A hidden rule labels the rows of this table. It goes by one to three of the table's principal directions, not those with the most spread.
[  3   6   3  40   2  -6  42  -4   7 -27   5   4   7 -15 -30 -26 -23 -11
 -18 -20  -8   8  33  -1  -2  20 -24 -14 -17] 1
[ -6 -28 -35 -38 -13  22 -30 -28  -5  30 -15 -15   5  15  37  48   9  15
  34  53  -3   6 -24  35 -15 -31  31  30   6] 1
[ 35   5   1   2 -23  24  13 -10   2 -21 -23  26  25 -10 -25   5 -12   6
  -4  17   1 -16  46 -16  22 -57 -16  10 -37] 2
[  0 -34 -53 -86 -24  44 -88  -9   8   9 -20 -29  -5  67  50  77  52  12
  50  61 -12 -20 -33  34 -14 -60  72  52  27] 1
[ 55  22  40  32  -7 -12  48 -34 -35   2 -20  39  15 -28 -50 -10 -36  37
 -13  41  33 -19  56 -32  12 -27 -61  11 -62] 2
[-21   2 -12   9  -2 -20 -11  -6  -4 -40   1 -36 -24  14 -36 -20  -4   4
  16  14  -4  -5 -22 -19 -21  13  24  12  19] 1
[ 72  -6   7  -1 -39  61  42  -4 -10 -23   0  70  34 -20 -17  31  10  46
 -13  41  55 -24  66   7  17 -99 -81  -5 -72] 1
[-23  14   1 -31  17 -16 -42  35  13  37  -2  -8 -12  -1  32   1  29 -27
   1 -33 -19   1 -38 -20  30  41  44   3  39] 3
[ 14  11  26  -2  13   4 -25  10  10  33   4  15  14  17  10   0   7 -17
 -17 -28 -15  -9  37 -16  16  21  10   0  -1] 2
[-47 -18 -23  -6   2 -19 -33  17  16   8   0 -17 -13 -12  39  -8  22 -24
   8 -29 -21  24 -75   6  17  39  38  -9  46] 3
[-56  15 -50 -49  19   6 -49  59  17 -24   4 -62 -17  35  15  12  25 -52
  25 -27 -35   0 -19  12 -23  13  61 -15  46] 1
[ 70 -29  23 -16 -48  61  -6 -31   5 -11  47  61 -16  30   6  45  75  82
  18  52  73 -23  14  25 -10 -60 -31  42 -15] 3
[ 19  -6  10  -2   9   4  13   5  -9  22   0  25  13  -3  28  17   4   2
 -18  -5  10   0   8  22   6   0 -39 -18 -20] 1
[-34  26 -16  -1  -3  -5 -24  12  21 -28  -2 -37 -12   2 -35 -24   0 -33
  27 -20 -33   6  11 -28  -2  12  66  14  29] 3
[  2   1  10  23  -3  -7  -6 -13  11 -36  10 -17 -12  30 -37 -22  -2   1
  -1  -8 -12  -9  19 -15 -15  19  17  15   9] 2
[-15 -11 -35 -55  -2  -4 -57  15  -9   6 -35 -22  -5  20  35  36  24  -8
  24  29 -14 -12 -54   2  14 -22  36  15  18] 1
[  7  -7  10  16  -5 -19  -6 -43 -19  28 -15   9   4 -17   0   4  -8  17
  17  35   4  12  -9  -1   5  13   1  22 -12] 3
[-47   6 -13  73   9 -51  22 -43   0 -62  -4 -68 -18   4 -79 -62 -57 -22
  15  -2 -44  23   9 -17 -45  67  35  10  15] 3
[ -81  -33   -9   68   28  -91    8  -34    0    3   -8  -52  -25  -27
   19  -63  -44  -31   -9  -43  -49   56 -115   10   -7  123   29  -20
   56] 2
[  91  -51    6  -85  -63  127  -19   -7   16   72   63  102   13   17
   75  106  106  117   11   78  114  -31   11   45    9 -122  -41   46
  -19] 2
[-54  -9 -35  24  10 -54 -32 -42   8  27 -51 -53   6 -17   0 -18 -37 -45
  22   4 -78  32 -39 -16  19  80  81  34  30] 3
[ -9 -14  -9  -8  -6  -6   3 -18  -9 -11   3 -20 -19   9  -1   2  -4  23
  14  27  12   0 -38  11 -22 -13   7  12  14] 2
[ 42 -22  12 -25  10   0   4 -41 -38  71 -23  30  15   8  60  60  -1  30
   3  55  19  -1  -5  53  -5 -16 -43  13 -37] 3
[  0  -5 -12  11 -13  -4 -22   2   2 -51 -14  -8   1  17 -24  -7   7  -9
   5   2 -13  -9   3 -13   5 -11   8   2  -3] 3
[ 22 -19  -3  34  -9   3  49 -31 -27 -23  12  10   1 -11 -28   1 -19  46
  -7  48  41   0  11  17 -31  -9 -65  -4 -37] 1
[ 28  19  38  31   0   7  47  46   8 -17  30  64   8 -42  -8 -29  18   0
 -45 -58  35  -2  25 -18  37   5 -73 -49 -24] 3
[ 38 -22   5  21 -21  17  32 -39 -24  -6   0  28  15 -10 -16  15 -14  51
  -3  56  41  -6  20  12 -13 -39 -57   7 -44] 1
[-109   19  -41   -1   43  -65  -16   44   15   -3   -5  -90  -36  -18
    6  -49  -24  -71   11  -60  -61   35  -88  -15  -10  100   79  -25
   81] 1
[ 10 -12   1 -64 -15  14 -54  31  17   7   1  19 -25  26  57  33  72   6
  11 -13  10 -18 -68   6  35 -30  31  16  38] 2
[-30  -7 -14  37  16 -17  24 -34  -5  43 -14 -17  27 -36   4 -13 -54 -20
   0   3 -29  38  14  14 -10  41   5  -8  -9] 3
[-22  15  36  45  28 -62  29 -62 -30  22   8 -39 -32  -1 -31 -38 -51  11
  18  16  -6  23 -11   4 -51  63  12  16  12] 3
[  2 -22  -4   2  -6  17 -33   0  -7 -28  37 -14 -16  52 -14   9  31  34
   8  27  30 -14  -1   7 -46   4  -6   4  11] 2
[ -3 -14  11 -15   7  11 -45  10   7   6  22  -9  -6  51  19   7  23   2
  -5 -14   0 -12  -5   5 -20   5  17  -3  23] 2
[ -35    1  -30  -64   -5   16 -107   32   33   -7    3  -48  -25   66
   19   22   61  -29   40  -11  -37  -16  -31  -16   -1    4  112   38
   68] 3
[ 21  41  22  16  -3  -2  15  25  13 -20 -21  23  19 -26 -48 -32 -18 -26
 -23 -33 -15 -19  60 -61  47 -12  -4  -4 -24] 2
[-17  -1   8  -4  25 -47 -17 -24 -45  26 -26 -22  -8   5  22   9 -23  -2
  20  29  -3  11 -40  19 -22  11  -5  -8  -4] 3
[ 34   1  30  42 -45  34  66  48  30 -89  63  76 -21 -53 -43 -49  52  46
 -37 -48  80 -10 -12 -34  37 -37 -80 -36  -7] 1
[-38 -36 -59 -38 -23   4 -93 -17  14 -31 -32 -60  -9  56  10  24  22 -10
  44  37 -44  -8 -57  -2  -8 -17  95  46  46] 2
[ -6  32   3  -9  26 -19   8  24 -15  14 -27 -19  14  -6 -20 -12 -42 -26
 -17  -7 -18 -15  29 -32   7   3  -3 -15 -14] 2
[-38  -3  -8   2  33 -56  -3 -34 -18  39 -37 -49  -6   3  24  -5 -50 -30
   9   4 -50  22 -43  18 -14  49  36   7  19] 2
[-15  20   4  22  -4 -16  15   3   9 -46  16 -19 -27  -6 -48 -36   0  -1
  11 -12   1   1  -2 -24 -11  17  17   6  17] 3
[-42  12 -23  46  10 -46   6  -3  12 -54 -25 -47  -4  -9 -48 -49 -36 -49
  -1 -30 -56  16  -2 -24   2  57  33  -5  14] 1
[-17  44  -2  21  21   0  31  53  16 -25   1 -12  21 -21 -48 -41 -35 -49
 -32 -56 -25  -5  68 -41  10  19  -8 -38 -12] 2
[-10 -26 -10 -29  11  -7 -37   4   1  33  -7  -2  -4  23  66  31  29 -11
   3  -8 -14   8 -51  36   6  20  14  -1  22] 3
[-49 -18 -11  18  31 -22   7  -6 -11  25  26 -36 -10   2  29  -8 -19 -10
   4 -12  -5  36 -35  43 -50  55  -2 -31  25] 3
[ -2  14 -19   1   2   9   6  14  -6 -13 -10  -6  16 -10 -20   5 -11 -14
   5  11  -4  -1  36  -5  -3 -11  -9 -10 -22] 3
[-15  44 -10  22  22 -10  59  46   3 -58   7 -22  -5 -18 -50 -33 -27 -41
 -15 -41 -11   1  51  -5 -17  18 -29 -42 -16] 1
[ -2   0  10  34   7 -10  12   4   0 -33  21  -3  -7  11 -25 -23   0   0
 -13 -17   5   1  14  -2 -18  30 -22 -17  -2] 3
[-74  24 -21  47  21 -43  14   8  17 -61  18 -81 -31   1 -69 -70 -40 -42
  11 -40 -42  22  -4 -26 -44  74  54 -11  45] 1
[-44   4  -8   4   4 -26  -4  36   5 -25  16 -15 -28 -25   3 -31  16 -11
   3 -33   7  15 -70 -14   7  25  10 -27  38] 1
[ 25  27  18  25 -29  44  16  28  37 -60  51  24  -8  -1 -78 -35  32  19
 -10 -25  31 -22  73 -55   6 -12  -1  11  -1] 2
[-58 -22 -43 -34 -17   8 -62  -2  39  -2  11 -52 -30  22  21   2  34 -11
  41  -4 -30  15 -75  -1  -6  17 108  39  80] 2
[ 15   2   5  -6   0  -5  -2 -41 -12  -2 -14 -18  -7  31 -12  14 -15   9
  22  35 -10  -7  20  16 -27 -15  16  31  -9] 2
[-45 -32 -53 -29 -12   0 -59 -22  13  11 -31 -44   2  15  38  25   6 -21
  39  21 -45  19 -58  21   0  -5  79  28  38] 1
[ 58  -5  28  30 -18  27  62  -2  -5  -1  21  72  19 -38 -11   1   7  43
 -37   6  55  -8  40  -1  23 -20 -91 -15 -51] 1
[  7  20  24  31  -1 -37  31  16 -14 -26 -23  33   2 -54 -16 -35 -12 -13
 -19 -28   6   4 -18 -31  47   0 -43 -31 -23] 3
[ 40   5 -32 -67 -25  58 -44  -9  -1  28 -48   5  42  25   4  67   3   4
  26  67 -13 -34  68  -8  18 -93  34  48 -37] 1
[-12  14  32  35  17 -28   2  25   2 -14  28   5 -16  -4 -17 -41   7  -9
 -22 -47   7   4  -6 -24   2  53 -15 -28  14] 3
[ 26  -5  17 -68 -13  31 -62   5  -5  26   6  16 -15  48  45  48  55  25
  28  24  24 -26 -19  14  -2 -63  27  26  16] 3
[ -71   25    4   27   23  -49   10   71   31  -12   24  -12  -28  -61
    2  -74    9  -52  -26 -105  -19   31  -77  -44   42   89   23  -50
   63] 2
[-19  -4 -26 -15 -13  26   0  45  17  -6  21  11   2 -32  10  -1  28   3
  -5 -14  23   5 -27 -12  20 -10  -4 -19  15] 1
[  3   5  17  24  -7 -18  -7  -8   8 -53   3 -10 -20  25 -39 -30   3  -3
   1 -16 -11 -11   2 -20  -4   7  15  10  10] 2
[ -4   4  17  18  19 -16   6  -2   7   0   6 -11  -2  20  -4 -18 -16 -19
 -17 -32 -22   1  17   3 -11  33   2 -10   6] 2
[  4  36   2  -8  12  -5 -23  39  14 -46 -11 -19  -4  36 -36 -12   9 -45
  -6 -37 -35 -26  51 -30   8  11  24  -2   1] 3
[ -3 -15  13  32  20 -37  48 -52 -48  25  -4 -13  -5 -15   2  -5 -55  33
   0  44  22  19 -23  34 -46  16 -51 -11 -23] 1
[ 17 -45  -5 -13  -1  -2   3 -56 -27  28 -21   3   4  24  57  45 -12  25
  12  47   4  10 -36  71 -27 -30 -24   9 -17] 1
[ 79  -8  15 -15 -33  71   3  -2 -17 -25  28  57  17  32 -20  47  41  64
   1  59  72 -39  80  13 -20 -89 -70   8 -60] 3
[ 37 -12  20 -32  21  -2  -9 -23 -24  87 -26  25  22  16  62  50  -7  11
 -14  27  -1  -9   6  30  10   0 -23  12 -25] 2
[ 64  -8  13 -39 -32  60   3 -15  -2  16  17  56   5  10  21  57  49  51
  18  47  52 -19  34  29   3 -77 -29  28 -31] 3
[ 18 -28  -6 -58   5  14 -34 -48 -30 111 -43   7  32  11  80  71 -21  20
  19  68  -5   2 -15  42  -1 -47  13  30 -18] 2
[ 27 -31  39   8  11  -8  22 -21 -28  52  16  50   2  -9  68  22   9  32
 -19   1  39  16 -37  55  -5   0 -71 -29 -19] 3
[  90   -2   56   11  -41   60   61   23    8  -19   38  122   17  -40
    5    7   45   56  -43  -18   86  -22   41   -1   49  -89 -113  -29
  -58] 2
[ 50 -22  -8 -43 -26  44 -49 -36 -14  48 -36  29  39  26  26  66  11  32
  17  75   8 -26  37   5  17 -72   7  45 -37] 2
[ 10   7   5  -1 -11  -3 -18 -12  16   5 -24   9   8  -4  -5  -2   2 -17
   5  -8 -27  -3  12 -21  34  -3  34  25   1] 3
[ -77   24  -53  -38   38  -26  -64   50   31  -20  -21 -102  -17   55
   -6  -13   -9  -87   14  -49  -92   -4  -12  -18  -18   63  113    4
   67] 1
[ 30  20 -24 -39 -17  44   3  38   0 -35 -20  13  21   3 -22  29  10  -2
   1  21  12 -32  53 -13  14 -77 -19  -3 -37] 1
Which label does each new row get?
[-16   4  13  52  21 -42  48 -58 -17  18  -6 -25  -3 -18 -20 -26 -61  -6
   5   8 -21  32  14  21 -34  52  -5   4 -10] >> 3
[  5  11  -9 -17 -23  36   5  41  35 -39  26  17 -12  -8 -10  -4  44  -2
   1 -30  14  -9   5 -13  20 -26  11  -1  16] >> 1
[ -2 -10   8 -35   6  27 -35  26  11  27  30   4  -5  35  40  20  33   7
  -5 -17  13  -9 -11  15 -12 -10  11  -8  25] >> 2
[-20 -11   7  57  10 -21  35 -25   8  -8   1 -14  14 -13 -20 -43 -55 -15
 -27 -29 -26  21  10  -1 -11  36  -8 -18  -1] >> 2
[-42  12  20  55  47 -65  54  -7 -18  18  21 -28 -22 -30  -5 -49 -45 -18
 -19 -38  -9  37 -27  14 -32 102 -27 -38  15] >> 3
[ 57  14  38  -7  -1   7  49 -17 -33  37 -23  56  24 -32  12  21 -27  26
 -16  26  35 -12  36  10  20 -63 -72 -10 -62] >> 2
[-56   5 -17  27  12 -11  23  23  16 -19  53 -39 -31 -17 -26 -41   3  -3
   3 -29   9  26 -29  -4 -38  67  16 -18  45] >> 1
[-58  -7 -61 -55  -2  -1 -61  38  22 -37 -19 -66 -24  34  18  11  24 -38
  31  -9 -42  -4 -68   0  -4  -8  85  10  59] >> 1
[-48  -6 -60 -71  26   4 -85  21  -3  -3 -11 -89 -19  90  29  50  22 -35
  44  27 -44 -11 -19  37 -59  11  81  17  44] >> 1
[ 38  -7   4 -21 -23  52   4  21   8 -13  36  39  -2  12   3  27  49  40
  -3  14  51 -20  22   9  -3 -44 -34   1 -13] >> 1
[ 12  13   8  44 -23   8  17   5   9 -92  20   5 -10   5 -75 -38   7   8
   1  -9  14 -12  42 -30 -10 -18 -16  -5 -14] >> 3
[-17  16   4  90  11 -30 108   9  -3 -55  19   7   5 -71 -59 -69 -54 -14
 -39 -43   9  30  23  -7  -6  48 -76 -58 -29] >> 1
[  68  -39   15   -9  -48   55   52  -14  -21   -5   30   94    3  -41
   36   43   48   90   -4   53  105   -4  -27   45   12  -99 -108  -11
  -49] >> 1
[ -2  41 -33 -10 -12  19   8  66  31 -69 -23  -3  15 -20 -51 -18   5 -51
 -11 -39 -28 -21  52 -50  45 -24  14 -13 -12] >> 1
[-24  20  25   3  35 -56  24  -2  -4  39 -15 -15 -21 -22  27 -25 -28 -32
 -10 -44 -31  20 -47   4  13  55  15  -9  26] >> 2
[ 25   4  15  30 -16   5  13  -4  -8 -56   7  16   0   5 -46 -17   1  18
  -5   8  21 -15  32 -16  -6 -26 -34  -6 -27] >> 3
[-23 -28   3  32   6 -28  15 -30 -13  18   4  -6  -3 -20  17 -17 -24  14
  -7   5   5  26 -51  15 -12  31 -15 -11   9] >> 2
[ 54 -34  26  12 -39  40   9 -42  14   7  30  57   1   7   8  18  37  61
  -3  25  43  -6   8  14   8 -30 -25  34 -13] >> 2
[-27   7  10  16  22 -24  23   8  10  47  16  -1  -7 -36  18 -22 -11 -13
 -17 -36  -6  24 -27  -4  11  67   4 -13  24] >> 2
[-18 -23  -7   7   1 -15  -6 -15   8  29 -19   2  12 -20  38  -2 -13 -14
  -8 -14 -24  21 -43  10  24  18  13  -4  13] >> 2
[  2 -16 -11 -26 -19   5 -54 -31  13  34 -24   4   1   9  34  30  30  -2
  32  22 -24   6 -27   4  29  -2  60  48  19] >> 3
[-74 -29 -30  19  17 -49   0 -51 -14  34   7 -63 -31 -17  28 -11 -26   2
  39  25 -18  54 -95  42 -49  73  46  11  51] >> 3
[ 53  13  35   0 -12   4   8  15 -12 -33 -13  49   6   3 -13   1  15  11
 -20  -6  24 -29  25 -18  32 -49 -51 -11 -38] >> 2
[ 62  -2  -1 -31 -22  50  13 -23 -22   4  -5  32  17  17  -4  56  11  45
  16  71  41 -26  61  26 -17 -83 -41  24 -54] >> 1
[-37  -3  13  54   5 -28  47   1  14 -11  20   4  -5 -54  -3 -56 -28 -17
 -19 -57  -5  39 -36   0   8  39 -14 -38  18] >> 2
[-11 -12 -36 -28  21 -10 -27   1 -13  37 -37 -31  18  22  29  35 -15 -18
  -3  28 -31  -6  -7  13  -2  24  14   8  -3] >> 1
[-23 -13  -7  45 -19 -17  13 -38   7 -39  13 -17 -21 -17 -35 -33  -6  13
  22   9   0  24 -29  -3 -16  24  20  17  18] >> 3
[ 31 -24  14  -3   4  -7  19 -80 -32  82 -19  17  12  -4  43  44 -26  36
  16  66   9  16   0  52 -18  -1 -19  34 -29] >> 3
[-65 -13 -27 -12  47 -55 -63 -41 -17  68 -46 -92   6  46  31   8 -59 -47
  22  17 -84  20 -30  14 -39  74  88  23  38] >> 2
[  8  -6  12 -24 -10  11  -2  11  -2 -16  27  19 -31  10  31  18  48  20
  19  -3  35   2 -41  35 -11 -30 -13  -7  15] >> 3
[  6  49   8 -27  20  -6   3  66  -3  -8 -19   7   6 -13 -13  -7   0 -38
 -19 -37  -7 -23  30 -37  33 -12 -12 -29 -14] >> 1
[ 39  -2  -2 -57  -8  25 -33   9 -16   5 -35  21  16  31  36  53  20   1
   9  28   3 -29  12  18  16 -80 -10   6 -29] >> 1
[  2  -2  11  -8 -12  12   2  10  13  -3  28  22 -18 -11  19   1  38  12
   8 -17  23   9 -27  11   8  -7   1  -2  18] >> 3
[-27   9 -15  -8  -1   6 -20  17  21 -15  15 -25 -14  10 -10 -10  15 -17
  15 -18 -15   4  -4 -10  -7  15  45   8  32] >> 3
[  6   7  -4 -15  -3  -7 -26   7  15  13 -43  10  19  -7  15   5  -1 -34
  -7 -19 -40  -6   1 -22  52  -5  30  12  -2] >> 2
[-28 -13  18  -8  37 -35 -14   3 -17   9  31 -36 -40  50  37  -3   7   1
  -1 -20   4   7 -58  41 -55  46  -1 -21  39] >> 2
[ 36  20  -9 -21  -6  31  34  34  -5 -44 -10  17  13   4 -22  18   0  -2
 -12   7  17 -28  54   4   2 -65 -47 -18 -42] >> 1
[ -1  41 -30   2 -10   9   3  29  26 -52 -46 -15  28 -16 -61 -18 -25 -56
  -3 -21 -54 -17  74 -52  42 -21  35   9 -22] >> 1
